(in the rows, 128 means zero)
name the system of each run
seq 1, A (10 x 26)
[[141 184 171 111 145 150 115  94 137 166 165 122 139  99 125 103  77 114
  108 144 160  70 106 129 154  64]
 [145 143 115 144 120 144  54  87 144 152  82 158 101 191 127 170 117 103
  137 167 121 118 117 155 166 107]
 [ 95 186 133 111 153  89 128  91 120  98 114 171 105 106 170 145 104 126
  207 124 120  97 155 118 149 149]
 [120 144 133 130 125 155 134 162 110 114 130 117 105 171 174 147 123 148
  164  98 177 137 163 221 127 125]
 [ 79  91 150 132 113  92 161 143 126 174  80 112 124 130 140  84 145 140
  158 103 156  68 102 158 153 140]
 [129 136 148 155  87 119  96  92 131 121 163 142 143 110 155 106 179 168
  109 128 207 100  97 142 120  82]
 [126  82  71 141  96 113  88  95 151 102  65 148 125 168 111 132 186 125
  157 130 169 144 130  89 129 145]
 [127 138 123 112 132  88 146  91 111  80 140 113 163  72 163 116 160 139
  167  85 142 180 166 110  95 163]
 [137  83  99 135 119 174 172 145 111 124 139  50 139 146 115 152 187 127
  116 105 142 167 145 173 120 161]
 [ 94  92 130 130 129 104 179 112  98 148 116  64 148  65  87 102 125 144
   85 130 128 122  84  89 144 126]]
seq 2, Z (10 x 26)
[[156 109 119 159  95 167 120 161 119  84 179 105 133 160 144 154 174 175
  103 149 165 142 123 187 113  98]
 [121  75 119  98 145  82 136 111 128 125  48  81 135 116 106 104  87 128
  163 117 118 126 111  92 162 140]
 [165 164 172 144 121 112  96 109 117 107 213 125 135  86 161 145 172 174
   92 129 118 147 105 154 104 105]
 [135  59  93 127 133 141 145 176 142 110  75  91  90 174  89 149 143 145
  146 132 106 116 117 112 160 165]
 [128 170 170 115 150  73 127 118 106 112 163 155 132  58 143 107  79 154
  107 111 107 152 111  87 107 110]
 [172  76 123 140 113 176 132 198 161 117 159 111 133 185 119 132 175 137
  118 153  98 107 130 159 110 138]
 [125 142 143  91 166 103 126 109 138 161  87 127 105  86  92 101  76 109
  120  78 125 135 109  51 136 138]
 [145 147 134 162 106 149 117 149 127 130 202 166 143 135 136 150 174 128
   75 171  80 146 127 154  89 124]
 [119 112  95  90 161 160 160 147 158 121  84 117 108 144  81 124  96  93
  169 112 131 101 153  75 148 158]
 [131 190 162 133 133 128 115 113 102 156 175 161 153  98 153 121  85 112
   79 124 115 183 134 155  87  93]]
seq 3, A (10 x 26)
[[124  48 102 155  90 130 157 136 120 130 120  73 174 128  96 114 190 137
   91 163 117 135 108 126 121 140]
 [157 113 121 111 129 121 133  97 131  85 157  86 153  65  82 116 138 147
   93 138 144 138 100  46 123 111]
 [186  91 101 124 131 139  93 120 125  98 124  95 147 146 106 167 126 127
  100 159  73 213 135 114 114 130]
 [141 126 132  95 176 121 170 144 124  97 151  89 119  85 105 154 115 123
  140 135  45 132 133  81 134 174]
 [153 139 147 124 151 160 139 190 101 119 174  98 105 124 116 155  74 155
   72 133  87 164 113 159 123 102]
 [128 100 142 133 141 122 136 187 145 153 109 145 119 151 100 113  81 125
  112 181  48  83  90 111 148 120]
 [167 177 171 113 147 128  82 156 157 118 175 187 109 123 132 113  77 146
  109 135 111 105 114  98 112  89]
 [145 138 124 132 133 133  82 167 163 155  99 205  87 197 134 145 113 104
  140 120  76 141 140 133 110 151]
 [ 87 189 165 120 147 109 158 155 132 153 152 205 106 105 158 110 114 107
  150  87 106 109 152 119 100 159]
 [102 150 128 149 106 182 143 173 129 174 144 177 123 173 132 113 122 104
  101 110 172 128 153 180  96 114]]
seq 4, F (10 x 26)
[[166 116 137  99 134 125 123 115 181 147 138 134 165 109 121  89 171  80
  140  92 109 138 154  70  81 170]
 [144 159 127 135 136 163 125 112 124 175 162 128 119 115 111 159 172  94
   73  86 113 197 138 130  93 159]
 [ 77 137  90 132 139 168 210 136 111 141 140 115 143 111  90 146 132  77
  117 144  94 135 163 118 125 175]
 [117 182 125 104 144 175 162  99 107 125 161 108 175 101 129 121  63  89
  118 144 164 139 164 136 123  87]
 [136 122 117 118 138 161 114  78 128 176  85  67 160 155 118 135  85  74
  131 163 121 116 130 168 167 103]
 [104 187 140 129 150 106  99  47 119 155 114 141 106 106 137 159 111 109
  149 154 113  83 112 126 182 125]
 [108 157 112 154 133 144 104 141 105 109 113 157  73 181 145 189  96 155
  142 160 134 116 127 182 171 113]
 [ 91 118 141 118 127  87 138 164 129 107  83 164 119 159 164  92  76 146
  196 133 142  78 137 145 146 121]
 [158 130 180 131 109 111  81 152 152 141 141 147 126 153 178  91 134 167
  140 103 169  89 106 173 122  86]
 [123  78 129 159  91 106  99 147 163 159  89 163 100 161 115 109 201 148
  118 112 145  96  89 114 132 143]]
seq 5, N (10 x 26)
[[131 153 154  91 163 120 158 176 121 123 143 143 126  90 122  94  42 131
  111  87 116 158 141  96  99 118]
 [156 109 148 126 130 171 138 181 157 187 155 122 156 152 107 100 118  87
   80 140  69 121 124 139  97 127]
 [152 154 132 109 155 139  93 115 179 159 117 172  89 131  79 133 120  95
  118 119 101  98 110  47 139 142]
 [122 189 103 138 135 160 117 113 128 131 163 195 126 140 133 169 134  81
  117 137 102 173 176 137  94 148]
 [107 133 103  96 157 159 171 152 142 129  97 125 108 155 124 136 109  79
  193 102 123 118 185 127 136 180]
 [102 177 164 118 144 145 140 107 118 205 126 133 128 115 146 104  95  89
  119  75 167 124 139 168 123 112]
 [ 97 120 121 152 110 159 129 113 149 193  99 134 139 170 116 122 147  80
  129 181 123  54 117 159 163 126]
 [122 177 117 119 126 126  76  54 147 111 118 169 116 131 141 138 122 115
  166 138 194  89 139 103 156  99]
 [119 126 105 146  96 127 107 107 114 113 108 140 149 178 185 148 163 124
  176 136 155 158 173 203 117 139]
 [100 117 150 116 134  92 147 116 120 126  94  90 106 115 161 115 151 156
  194  79 166  82 127 157 164 156]]
seq 6, E (10 x 26)
[[172 164 165 130 144 134  57 117 151 184 142 152  77 134 118 145 119 130
   78  92 114 140  87 125 132 106]
 [100 146 111 148 132 120 129 166 139 119 129 214  88 162 129 162 133 121
  142 161  57 111 140 117 128 169]
 [116 162 137  99 138 140 157 175 135  86 150 166 128 121 152  90  86 136
  168  85 185 120 175 121  95 116]
 [129  77 151 129 110 131 141 170 135 194  95 106 159 160 143  75 128 104
  117  92 125 151 131 183  98 136]
 [111 144 153 133 126 123 127  80 161 192 144 141 147  95 114  99 182  89
  111 129 127  65 106  92 132 144]
 [114 165  84 162 105 173 102 107 125 131 134 183 101 159 109 171 153 109
   94 137 179 166 142 129 112 116]
 [ 91 119  77 117 123 107 155 108 113  91  76 143 155 145 143 134 112  93
  193 146 121 157 187 122 120 164]
 [140 150 154  97 144 147 154  92 109 134 153  48 160  94 166 122 130 122
  156  84 178 135 152 182 129 122]
 [105  97 122 151 121 144 137 110 115 195  86  68 113 143  99 150 147 124
   96 144 119 104  83 166 180 133]
 [ 98 169 120 147 116 111 109  73 117 100 140 157 139 104 127 142 117 141
  124 203 142  77 107  99 164  83]]
seq 7, Q (10 x 26)
[[129  71 106 138 116  65 100 124 105 103  47 119 114 139 121 129 111 163
  137 122 111 188 104 115 135 138]
 [154 123 155 120 129 101 147 129 122  67 196  91 160  88 166 135 168 168
  162 150 102  98 129 142 126 139]
 [153  82 122 123 132 150 134 194 137 110 121  96  85 138  78 122 124 175
   85  85 160 145  91 102 124 118]
 [124 102 147 148 110  56 120 120 114 122 128 156 173  92 138 103 132 144
  107 168  59 158 104  95  96 128]
 [186 138 128 109 140 177 130 166 168  82 210 125 123 126 112 141 174 135
  122 117 126 114 147  98  95 139]
 [133 109 122 122 140 102 123 164 118 147  84 154 106 128 105 122  88 125
   98  79  92 214 129  96  94 150]
 [115 164 160 127 143 121 171 133 120 130 203 137 170  85 153 124 141 107
  133 156  53 111 150 137 104 157]
 [137 147 120 109 152 201 148 179 147 144 150 131  93 133  74 126  88 108
   82  98 161 133 129  96 115 111]
 [107 143 134 139 125  97 109 101 114 182 100 172 166 127 134 113  77  78
  104 165  65 167 135 125 113 120]
 [156 188 144 101 157 189 128 116 167 137 187 135 126 130 134 146 135  82
  155 131 125  73 163 134 136 136]]
seq 8, N (10 x 26)
[[187 160 149 111 148 161  69  93 141 170 138 118 138 133 114 139  77  91
   80 132 112 159 116 130 126  84]
 [160 136 116 127 150 144  89 121 149 139 111 143 100 176 124 179 126  97
  150 171  39 127 134 140 154 163]
 [128 207 142 101 171 145 125 138 121 104 154 158  71 128 152 171  81 134
  165  94 130 125 153 140 144 133]
 [ 99 133 142 136 123 150 157 200 118 156 117 158 122 185 159 117  84 119
  138 127 114 123 156 202 115 124]
 [119 144 171 107 136 122 129 149 168 169 120 160 129 128 140  67 106 114
  157 113 142  30 117 114 141 115]
 [134 151 132 161  90 149  80 118 162 163 150 200 125 162 139 118 181 116
  104 133 169 106 121 141 104 108]
 [ 95 117  91 140 108  99 125 104 151 104  94 191 122 147 139 131 189 115
  187 132 135 106 157  88 122 176]
 [ 98 157 124 127 116 132 162 104 107 111 151 124 140  93 161 124 176 134
  151  67 206 149 169 146 101 147]
 [ 72  73 107 151 100 127 183 128 106 169  76  81 149 135 117 101 157 118
  125 114 164 125 121 158 136 149]
 [107 133 139 126 118 111 133  53 116 146 124  85 166  68 116 100 131 127
  111 146 174  84  94  97 158  93]]
seq 9, F (10 x 26)
[[134 158 141 115 129 124  94  99 168 171 112 186 141 158 164 110 135  67
  188 112 125 102 167 141 117 151]
 [105 169 136 146 123 151 114 119 131 194 124 168  86 157 156 146 166 105
  131  74 161 126 145 182 124 148]
 [ 47 132 115 168 100 141 183 146 112 163 118 168 125 146 136 116 157 112
  131 131 162  92 140 167 125 145]
 [ 92 138 118 144  90 150 144 107 121 118 142 140 175 130 153  93 145 124
  140 141 228  98 155 156 114  86]
 [121  90 106 145  88 125 105  67 126 144  77  92 168 149 144 111 172 118
  147 127 196 132 133 162 140 110]
 [ 96 135 126 151 108  84 122  50 104 124 120 107 125  95 157 149 204 149
  152 118 155 123 113 148 153 153]
 [ 96 120 106 154 114 126 154 127  75  75 137  87  98 118 138 175 167 194
  128 123 177 144 118 165 157 130]
 [ 99  81 125 129 111  85 171 142  90  67 108  78 149 101 140 102 107 185
  147 141 163 127 114 135 143 108]
 [181  88 159 115 117 100 102 121 127  89 147  63 154 105 140 106 131 189
  124 139 151 116  83 125 141  85]
 [166  81 122 132 131  91  84 118 139 105 103  93 102 118  95 150 157 177
  109 127 105 143  73  81 149 136]]
seq 10, Q (10 x 26)
[[177 102 141 134 119 135 129 145 150 113 189  96 126 102 117 140 216 163
   97 111 114 129 107 105 104 147]
 [127 103  92 142 122 107 139 159 121  93 120 158  98 113  87 146 146 151
   93 113  98 194 119  56  99 159]
 [135 135 127 120 134 116 166 154 113  69 183 135 175  92 145 129 116 131
  130 152  78 177 168 113  78 143]
 [169 116 142  89 158 174 168 186 142 135 159  84 140 117  93 103  95 105
   97  95 108 149 141 104  98 136]
 [134 148 160 127 145 111 133 122 119 190 141 132 136  88 104 117  97  98
   64 130  50 162 101 101 115 129]
 [148 184 126 129 150 181 121 131 150 133 190 169 113 133 103 166 118  90
  106 173  72 108 137 105 126 135]
 [140 169 120 104 158 150 102 144 138 132 104 180  98 161 116 141  35  93
  134 113 115 165 163 111 122 111]
 [121 171 175 111 148 121 132 137 124 173 134 148 146 137 180 113  73  89
  159 131  75 107 148 186 129 130]
 [111 171 162 119 149 168 137 150 147 192 139 145  83 138 120 116 109 111
  122 100 154  54 111 143 157 117]
 [ 77 157 128 169 105 116  93 103 120 181  92 202 115 160 135 120 103 114
  108 153 152 111 111 145 139  93]]
seq 11, G (10 x 26)
[[ 80 181  83 140 133 117 147  77  85  83 131 155 126 102 126 175 110 119
  144 164 132 156 153 106 144 134]
 [130 118 100  99 147 167 165 140 109  84 115  69 147 157 139 143  79 115
  180 140 146 134 175 174 145 126]
 [140 116 171 102 150 109 128 109 113 178  90  50 128 107 137 103  89 135
  130  85 138 118  95 161 165 112]
 [135 126 152 167 115 108  89 118 114 158 143 118  97 139 131 161 152 171
   88 162  93  96  62 168 172 109]
 [127 129  96 137 122 104  84 131 144  57 107 182  77 152 116 156 133 173
  152 148 151 109 113  78 148 118]
 [151 138 140 108 124  93 107 137 124  67 132 162 150 139 193 113 103 146
  187 108 138 164 176 152  91 125]
 [151  95 165 105 137 130 153 180 153 154 140  95 125 132 151  99 171 130
  155  53 118 116 138 159 102 175]
 [ 97 126 159 160 111 109 147 151 120 181 148 155 104  88 108  99 163 154
   59  91 143 123  74 111 107 125]
 [116  94  88 168  85 135 134 148 134  91 147 170 160 138 100 122 164 139
   90 200 124 128 119  91 104 112]
 [168 123  91  94 129 146 110  92 156  78 131 125 173 119 111 113 125  97
  147 124 167 173 173  64  92 122]]
seq 12, Z (10 x 26)
[[111 142 128 122 134 194 176 155 149 144 169 111 119 149 120 137 166 108
  150 124 157  50 149 163 144 144]
 [ 88 145 117 138 122 133 114 108 110 170  71 158 118 135 101 107  55 110
   86 126 180 152 115 113 138  81]
 [134 129 119 147  96 116 107  84 145 115 149 159 195 146 162 117 167 101
  156 202 110  99 152 143 112 116]
 [145 141 108 101 149 155 106  98 148 115  94 109  87 156 128 151 137 120
  180  61 202 139 159 128 147 142]
 [ 78 142 136 164 112  81 137 105  70 157 107 138 134 116 168 147 123 135
  115 140  95 181 126 191 127 135]
 [ 97 120 126 130 119 141 178 135 133  93 157  98 133 117 138 120 170 152
  174 151 175  30 129 141 157 130]
 [137 107 130 134 108 116  89 129 114 128  84 127 117 143 125 100  79 163
   97 100 202 174  97 128 126  68]
 [144  84 136 146 101  72 103  93 141 125 122 120 181 127 158 110 183 129
  153 171  74 113 124 134 122 151]
 [153 138 122 107 149 138 119 119 137  90 142 105  65 107 120 160 179 168
  149  53 182 134 122 102 141 151]
 [ 91  94 121 159 110  90 156 168  74 125 106 129 124 123 126 135 110 163
   88 140  80 194 110 148 113 137]]
seq 13, E (10 x 26)
[[133 153 153  98 157 105 106 143 157 159 100 184 115 122 111  86  46  99
  132 122  97 106 120  70 127 115]
 [163 166 162 135 128 161 103 171 152 150 180 183 131 166 165 125 124 108
  122 125  96 134 156 178  88 125]
 [109 127 128 106 146 141 143 166 171 171  85 170  94 158 110 101 114  87
  163  83 126  90 147  97 125 167]
 [ 90 182 162 141 117 130 143 126 115 184 150 185 153 118 165  97 114  96
  109 109 145 137 152 174  92 116]
 [109 101  97 138 105 177 148 138 169 161 109 140 143 178 115 107 180  79
  151 133 156  85 160 142 122 153]
 [ 85 170 123 132 115 114 114  53 121 173  89 163 143 110 136 106 118  90
  135  97 191 146 142 116 122 115]
 [109 125  97 155 100 160 131  92 115 140 127 116 151 164 155 165 199  95
  151 151 134 136 168 199 130 159]
 [ 85 140  95 115 138 126 150  63 115 123  82  96 113 103 114 137 130 119
  171 105 201 104 136 111 174 138]
 [103 132 121 162 104 122 125  85  72 127 126  89 153 134 167 155 133 147
  120 166 148 157 122 217 150 101]
 [130  85 104 127 118 119 123  92 140  88 104  75 130 135 112 138 158 152
  179 164 153  66 110 115 185 130]]
seq 14, R (10 x 26)
[[121 114 155 131 141  84 132 181 109 161 107 143  96 132 137 137 102 147
  110 112  32 164 106 146 121 159]
 [131 161 166 120 150 134 147 190 143 109 191 163  99 110 123 122 104 157
  117 150  93  58 114 100 130 118]
 [160 129 134 127 123 156  84 187 156 147 120 189 110 175 112 102  74 123
   90 112 142 154 126 117  96  88]
 [142 133 149 114 128  93  99 128 182 157 122 198 152 134 149  85 142  85
  160 117  77 111 144  91  95 158]
 [128 182 130 125 141 172 125 139 153 141 171 180  75 142 132 161 180 113
  132  73 150 118 155 128 111 163]
 [ 49 140  98 148 120 129 174 143 109 165  87 194 117 139 114 119 108  86
  119 118 129 153 154 121 108 158]
 [100 172 131 121 126 165 170 111 137 140 169 149 180 112 138 101 117  76
  146 165 155  71 167 133 122 106]
 [131 134 108 120 123 186 106  88 144 186  84 103 128 168 106 125 118  74
  118 108 194 127 138 147 145 105]
 [ 94 153 117 136 125  88 109  29 117 162  82 131 148 109 145 140 146  92
  158 153 116 120 132 126 159 148]
 [111 156  96 133 138 160 134  93 108  82 137 100  98 149 137 192 147 138
  168 153 167 106 153 168 178 132]]
seq 15, G (10 x 26)
[[187 129 140 129 122 169  99 151 153 137 183 123 126 139 131 140 184 131
   90  81 131 179 137 144  77 137]
 [ 95 105 111 134 133  96 164 144 126 152 109 157 117  98  89 118 154 113
  102 107  71 161 123  62 102 186]
 [114 160 123 129 131 162 184 133 109  92 216 127 167  82 112 131 124 125
   91 172 130 124 146 113 101 108]
 [158  84  91 108 137 179 133 156 143 139  85  88 149 167  77 116  78  90
  106 137 128 164 142 108 122 113]
 [141 159 160 108 156 108 115  63 128 175 135 103 166  76 126 120  87  84
  115 148  71 125 114 104 141 119]
 [145 165 114 133 154 194 113 138 132 145 155 127  76 164 100 201 120 113
  106 156  94 114 129 154 164 131]
 [ 85 151 119 112 154  97 135 127 110 120  72 171  99 129 120 119  35 121
  158 134 127 117 132  89 161 117]
 [140 153 169 116 132 143 124 139 127 120 161 124 161 154 181 115  84 127
  164 166 120  76 147 202 136  92]
 [153 110 149 115 131 141  88 148 171 181  77 135  82 173 118 106 133 121
  142  79 162  83 101 135 153 132]
 [ 89 165 160 164 101  71  97  94 120 162 129 210 119 115 171 117 147 140
  127 137 120 111 108 141 120 121]]
seq 16, R (10 x 26)
[[141 142 112 109 153 165 112 139 145 167  83 151 115 182 114 146  71  65
  142 125  84 158 166 141 125 144]
 [110 194 165 101 169 117 135 102 134 167 129 156 120 106 153 126  90  81
  171 112  87  87 146 133 147 153]
 [ 99 174 132 141 134 171 116 141 126 169 119 161  72 177 133 162 106 120
  129 132 149  86 128 183 165 113]
 [ 79 142 123 128 122  95 116 114 132 142  61 191 129 152 137  94  71 110
  170 152 153  84 130 113 151 107]
 [136 159 133 128 110 139  87  97 148 111 136 165 144 161 181 118 139 122
  181 138 191  89 161 172 127 100]
 [ 95  97 110 135 101 115 118 114 134 150  56 135 109 164 146 112 169 129
  173  78 198 123 138 151 139 150]
 [ 65 146 130 159  95  82 152  82  94 117 136 147 150  87 173 117 181 149
  149 127 182 113 130 145 124 132]
 [102  85  86 153  88 167 162 135 116  94 126  91 147 153 111 127 176 150
  127 149 214 115 135 153 133 110]
 [120  90 109 123 104 100 136  73 106 112 100  79 191  87 121  88 135 129
  123 127 183 163 127 103 114 108]
 [164  95 121 143 108 141 125  85 119 115 160  50 167 112 135 156 207 140
  116 148 130 143 121 159 133 138]]

runs to name
seq 17 (2 x 26)
[[138 128 161 122 143 110 143 112  95 122 149  56 150 111 174 152 132 144
  157 152  70 113 123 200 158 135]
 [129 125 131 131 142 154 137 157 121 104 144  85  63 130 103 164 134 184
  118 126 153  71  81 139 184 116]]

A
seq 18 (2 x 26)
[[ 88 158 125 125 145 183 201 154 123 176 171 126 132 108  98 133 143  78
  102 113 107 113 152 130 113 167]
 [ 95 151 124 140 127 164 146 118 110 185 121 129 149 118  92 109  65  90
   62 147 156 135 116 128 130  80]]

A
seq 19 (2 x 26)
[[117  79 113 174  92  99 115 180 136 120 114 179 112 155 103 123 164 163
   89 164  89 133  94 102 112 136]
 [147 130 128 110 125 109 129 165 159  76 163 186 147 104 115  87 120 138
  129 119 133 139 149  48  73 125]]

A
seq 20 (2 x 26)
[[108 165 120 130 116 137 119  73 126  94 144 132 139 129 166 139 150 135
  180 150 199  68 144 159 158 103]
 [104 104 111 145 105 109 102 103 104 132  59 110 106 168 150 138 126 158
  155 106 194 149 121 182 157 108]]

F
seq 21 (2 x 26)
[[114 143 132 129 118 140 161 189 142 123 167 198 163 134 138  88 108 104
  123 147 101 130 166 106  69 136]
 [138 155 148 107 135 160 144 148 153 179 152 155 153 120 122  82 111  73
  105  76 141 150 164 117  72 126]]

Q
seq 22 (2 x 26)
[[ 87 100 115 144 111  90 150  69 122 146 108  96 151  92 120 125 206 123
  142 150 117  88 107 104 161 169]
 [124 157  90 139 122 160 132  90  92  67 162  96 109 109 109 184 147 160
  103 146 186 157 126 130 148 102]]

R
seq 23 (2 x 26)
[[154 151 142 133 133  79  81  82 125 110 145 157 150  91 142 153 132 130
  113 162  47 168 120  89 109 135]
 [168 144 112 105 163 175 138 164 142  70 171 114  77 134 108 183 142 142
  143 102 113 143 150 111 126 161]]

E
seq 24 (2 x 26)
[[ 83 122  77 112 143 150 177  95 113 106  83  85 123 127 116 153 129 101
  184 128 157 107 163 129 166 165]
 [110 170 141 141 119 127 135  97  70 116 154 112 149 100 162 135  81 149
  105 133 174 164 133 181 127  71]]

Z
seq 25 (2 x 26)
[[108 134 160 118 141 145 196 143 109 167 175  70 135  79 134 112 162 131
  111  67 142 116 127 156 120 156]
 [ 98 114 115 149 110 166 170 123 105 152 146  92 145  99  72 111 130 128
   50 153 174 117  93 110 137  91]]

F
seq 26 (2 x 26)
[[150 110 157 138 114 150  99 159 134 153 116 116 144 180 140 107  70 139
  115 168 131  91 101 189 150  64]
 [158 124 145 121 131  99  53  94 179 152  91 161 106 153 130 114 141 123
  156 134 122  73  94  94 152 119]]

G
seq 27 (2 x 26)
[[162 139 113 129 124 150  80 130 162  73 157 158  90 141  98 145 147 162
  122 149 171  84 103  75 144  98]
 [158 103 115 120 131  87  82 149 129 102  73 169 123 159 138 129  81 130
  147 126  77 203 144 111 104 137]]

Z
seq 28 (2 x 26)
[[114 158 155 105 152 105  99  75 133 162  78 119 115 131 158 121  82 111
  185 112 145  81 128 148 180 120]
 [111 156 157 161 124 118  91 126 114 167 118 152  79 162 156 157 126 159
  122 142 125  90  91 198 169 102]]

F
seq 29 (2 x 26)
[[162  89 152  96 143  88 149 107 125 116 130  57 191  76 137  95 118 125
  143 125  82 147 127 109 117 140]
 [173 131 157 128 145 161 116 134 124 140 183  62  93 111 118 172 169 165
   81 107 106 132  86 159 145 130]]

R
seq 30 (2 x 26)
[[ 74 165 156 102 156 113 180 100 118 180 118 110 124  71 126 104 110 100
  149  92 135  84 126 111 154 154]
 [106 164 128 164 112 174 115 109 106 160 148 134 119 152 128 161 119 124
   84 181 151 105 111 185 155  81]]

R
seq 31 (2 x 26)
[[149 155 134 132 130 177  99 109 122 128 153  92 121 151 132 157  99 145
  113 169 169  87 104 182 171  62]
 [142 107 118 135 116  92  68 129 133  98  66 160 121 186 155 134  85 152
  166 174 113 125 123 151 152 100]]

N
seq 32 (2 x 26)
[[108 121  93 163 110 103  99  95  89 101  91 142 137 152 132 169  96 140
  120 208  98 159 119 147 159 102]
 [144 144 127  97 156 108 121 117 136  59 124 119 114 134 166 150 114 146
  219 139 120  87 154 129 161 140]]

F
seq 33 (2 x 26)
[[166 104 166 108 133 110 113 148 120 130 127  76 124  99 134  94 108 174
   96  56 167 174 102 132 109 100]
 [140  73 128 166  98 106 117 137 142 150 130 119 143 142 120 134 204 135
   97 173  58 116  93 136 127 156]]

A
seq 34 (2 x 26)
[[122 159 139 113 151 131 172 174 132 121 176 166 126  79 115 111 119 118
  107  90  95 160 151  72  80 162]
 [123 114 113 122 135 184 171 185 148 169 142 130 135 134  79 109 125  82
   84 108 111 147 143 103  89 150]]

N
